In the data rows, the value 128 means zero.
Two rows play each game, the first against the second. How much does the first row win by? 15 is about a draw, 30 a big win and 0 a big loss. Wins can go round in a circle: one row can beat a second, the second a third and the third the first. Each row has two weighted sums of its numbers, A and B, taken from their middle values. A row wins by its A times the other's B, less its B times the other's A.
[103, 170, 100, 134, 121, 118, 137, 139, 115, 140]
[111, 197, 206, 114, 139, 124, 111, 54, 139, 160] -> 14
[142, 106, 126, 191, 59, 121, 100, 137, 112, 109]
[113, 154, 102, 100, 69, 141, 157, 151, 109, 141] -> 24
[142, 167, 147, 121, 152, 121, 115, 138, 114, 111]
[113, 108, 99, 204, 134, 99, 115, 148, 107, 106] -> 10
[77, 149, 67, 112, 128, 135, 125, 131, 116, 138]
[140, 175, 129, 121, 193, 118, 148, 147, 136, 155] -> 4
[146, 109, 120, 123, 101, 129, 118, 161, 116, 105]
[137, 169, 138, 126, 124, 161, 155, 149, 156, 160] -> 25
[93, 126, 201, 127, 140, 148, 121, 75, 111, 118]
[74, 114, 168, 136, 124, 124, 99, 73, 188, 125] -> 13
[127, 170, 111, 131, 146, 94, 107, 145, 121, 145]
[147, 109, 126, 148, 167, 79, 88, 129, 103, 153] -> 15
[145, 125, 134, 96, 105, 131, 146, 147, 112, 124]
[131, 110, 135, 155, 115, 125, 82, 140, 108, 117] -> 9
[91, 126, 188, 142, 146, 108, 105, 67, 194, 124]
[176, 105, 157, 165, 108, 93, 118, 165, 196, 115] -> 15
[144, 185, 112, 129, 130, 98, 121, 152, 111, 127]
[114, 102, 123, 159, 150, 102, 114, 155, 106, 132] -> 14
[143, 156, 107, 118, 79, 165, 146, 140, 97, 143]
[75, 110, 94, 144, 134, 118, 112, 147, 109, 115] -> 15
[115, 120, 102, 161, 134, 148, 103, 143, 105, 133]
[154, 159, 139, 113, 126, 132, 135, 131, 98, 114] -> 17
[106, 92, 103, 155, 130, 101, 83, 131, 105, 125]
[119, 106, 111, 186, 75, 155, 112, 154, 116, 144] -> 21
[135, 112, 123, 75, 130, 109, 128, 143, 112, 130]
[155, 170, 138, 135, 161, 80, 103, 154, 111, 130] -> 14
[151, 105, 130, 149, 112, 118, 97, 150, 113, 158]
[151, 135, 130, 105, 86, 121, 113, 134, 99, 113] -> 13
[90, 177, 81, 118, 112, 118, 84, 131, 106, 150]
[176, 177, 148, 129, 124, 122, 138, 141, 108, 111] -> 16
[114, 102, 90, 151, 198, 137, 105, 151, 102, 146]
[167, 114, 137, 127, 163, 103, 92, 72, 203, 136] -> 19
[106, 161, 171, 107, 127, 118, 117, 59, 110, 117]
[171, 87, 137, 55, 128, 120, 129, 146, 112, 135] -> 20
[125, 164, 121, 114, 114, 117, 123, 154, 154, 155]
[147, 159, 118, 116, 74, 137, 144, 144, 109, 130] -> 9
[155, 112, 153, 142, 118, 117, 93, 132, 186, 124]
[136, 192, 109, 131, 105, 127, 94, 130, 115, 153] -> 15
[82, 155, 159, 132, 99, 103, 143, 59, 161, 152]
[99, 141, 170, 121, 126, 117, 130, 65, 104, 109] -> 20
[150, 113, 138, 140, 100, 121, 110, 149, 108, 113]
[122, 171, 102, 122, 100, 174, 128, 134, 108, 134] -> 18
[104, 97, 186, 160, 115, 158, 100, 63, 201, 133]
[144, 101, 114, 154, 171, 109, 114, 129, 100, 118] -> 17
[132, 103, 135, 89, 136, 128, 158, 134, 133, 164]
[105, 113, 88, 89, 136, 117, 117, 121, 97, 129] -> 22
[171, 180, 156, 119, 101, 156, 152, 155, 120, 135]
[145, 176, 122, 117, 110, 105, 112, 135, 116, 130] -> 10
[111, 152, 182, 119, 121, 148, 154, 78, 118, 143]
[121, 111, 96, 84, 157, 58, 115, 140, 97, 110] -> 14
[145, 115, 137, 135, 99, 144, 111, 140, 111, 108]
[104, 167, 193, 124, 88, 95, 146, 92, 121, 146] -> 18
[144, 134, 137, 137, 120, 100, 143, 165, 119, 88]
[152, 106, 132, 120, 116, 123, 111, 152, 195, 113] -> 20
[95, 176, 165, 125, 116, 139, 145, 90, 119, 119]
[181, 108, 153, 216, 145, 150, 242, 142, 185, 76] -> 15
[127, 129, 139, 144, 136, 156, 118, 148, 112, 109]
[133, 125, 114, 90, 115, 199, 161, 142, 143, 159] -> 22
[112, 184, 182, 126, 109, 146, 105, 81, 118, 130]
[154, 145, 134, 118, 97, 134, 148, 149, 104, 126] -> 18
[152, 150, 127, 118, 144, 131, 121, 147, 119, 117]
[129, 116, 130, 142, 124, 138, 100, 150, 122, 145] -> 15
[147, 182, 139, 130, 139, 140, 129, 147, 106, 112]
[161, 125, 144, 159, 138, 129, 109, 161, 123, 193] -> 17
[50, 167, 56, 137, 133, 144, 148, 154, 111, 92]
[138, 140, 129, 109, 109, 180, 125, 148, 104, 115] -> 9
[94, 80, 182, 98, 130, 130, 124, 68, 129, 131]
[104, 168, 93, 121, 108, 100, 119, 136, 106, 146] -> 14
[147, 95, 144, 89, 138, 101, 139, 145, 113, 133]
[139, 130, 102, 118, 166, 101, 93, 146, 122, 135] -> 15
[161, 190, 138, 126, 178, 123, 178, 136, 103, 53]
[153, 109, 136, 169, 132, 147, 110, 154, 117, 146] -> 17
[145, 152, 131, 106, 87, 136, 137, 147, 112, 132]
[129, 103, 99, 180, 77, 134, 114, 142, 112, 119] -> 8
[157, 173, 123, 110, 122, 123, 82, 135, 103, 130]
[95, 119, 158, 144, 130, 118, 100, 64, 112, 108] -> 6
[102, 94, 151, 138, 127, 109, 102, 63, 193, 117]
[145, 142, 130, 108, 123, 175, 137, 153, 116, 119] -> 12
[162, 98, 147, 204, 136, 108, 198, 147, 207, 92]
[145, 143, 122, 103, 130, 122, 182, 154, 109, 76] -> 15
[152, 170, 142, 130, 126, 199, 84, 153, 155, 169]
[137, 196, 147, 120, 152, 97, 153, 136, 143, 169] -> 21
[108, 121, 97, 143, 129, 73, 102, 139, 121, 133]
[145, 117, 144, 241, 128, 132, 211, 149, 114, 85] -> 18
[128, 180, 117, 125, 106, 105, 136, 138, 103, 114]
[129, 137, 100, 100, 131, 153, 125, 148, 114, 122] -> 16
[150, 157, 127, 136, 181, 120, 115, 132, 110, 133]
[161, 118, 134, 200, 130, 127, 121, 132, 114, 141] -> 17
[175, 111, 148, 182, 113, 185, 129, 71, 184, 107]
[109, 195, 190, 133, 157, 199, 113, 68, 109, 133] -> 16
[94, 111, 156, 133, 131, 132, 76, 69, 190, 136]
[137, 167, 141, 128, 133, 130, 162, 169, 120, 87] -> 13
[109, 106, 95, 137, 117, 118, 107, 118, 92, 135]
[122, 88, 113, 77, 98, 121, 116, 130, 114, 140] -> 16
[121, 116, 109, 164, 119, 138, 102, 147, 111, 160]
[175, 186, 149, 128, 118, 138, 139, 58, 112, 109] -> 13
[164, 121, 154, 139, 115, 184, 113, 48, 165, 97]
[159, 176, 136, 104, 117, 117, 104, 135, 113, 114] -> 23
[161, 151, 147, 112, 117, 115, 125, 136, 109, 132]
[147, 130, 141, 141, 117, 151, 97, 129, 109, 145] -> 14
[124, 185, 110, 131, 127, 141, 154, 144, 116, 82]
[122, 166, 112, 127, 118, 112, 113, 162, 134, 143] -> 14
[131, 147, 118, 118, 110, 113, 219, 155, 133, 207]
[132, 118, 122, 102, 163, 144, 119, 138, 114, 121] -> 18
[156, 108, 145, 159, 103, 122, 95, 155, 198, 137]
[76, 155, 67, 123, 120, 122, 145, 140, 109, 137] -> 22
[111, 152, 166, 113, 97, 75, 122, 86, 116, 116]
[125, 103, 137, 139, 113, 117, 105, 135, 111, 121] -> 17
[95, 162, 189, 118, 100, 187, 136, 61, 102, 112]
[72, 110, 70, 145, 141, 128, 85, 159, 114, 146] -> 13
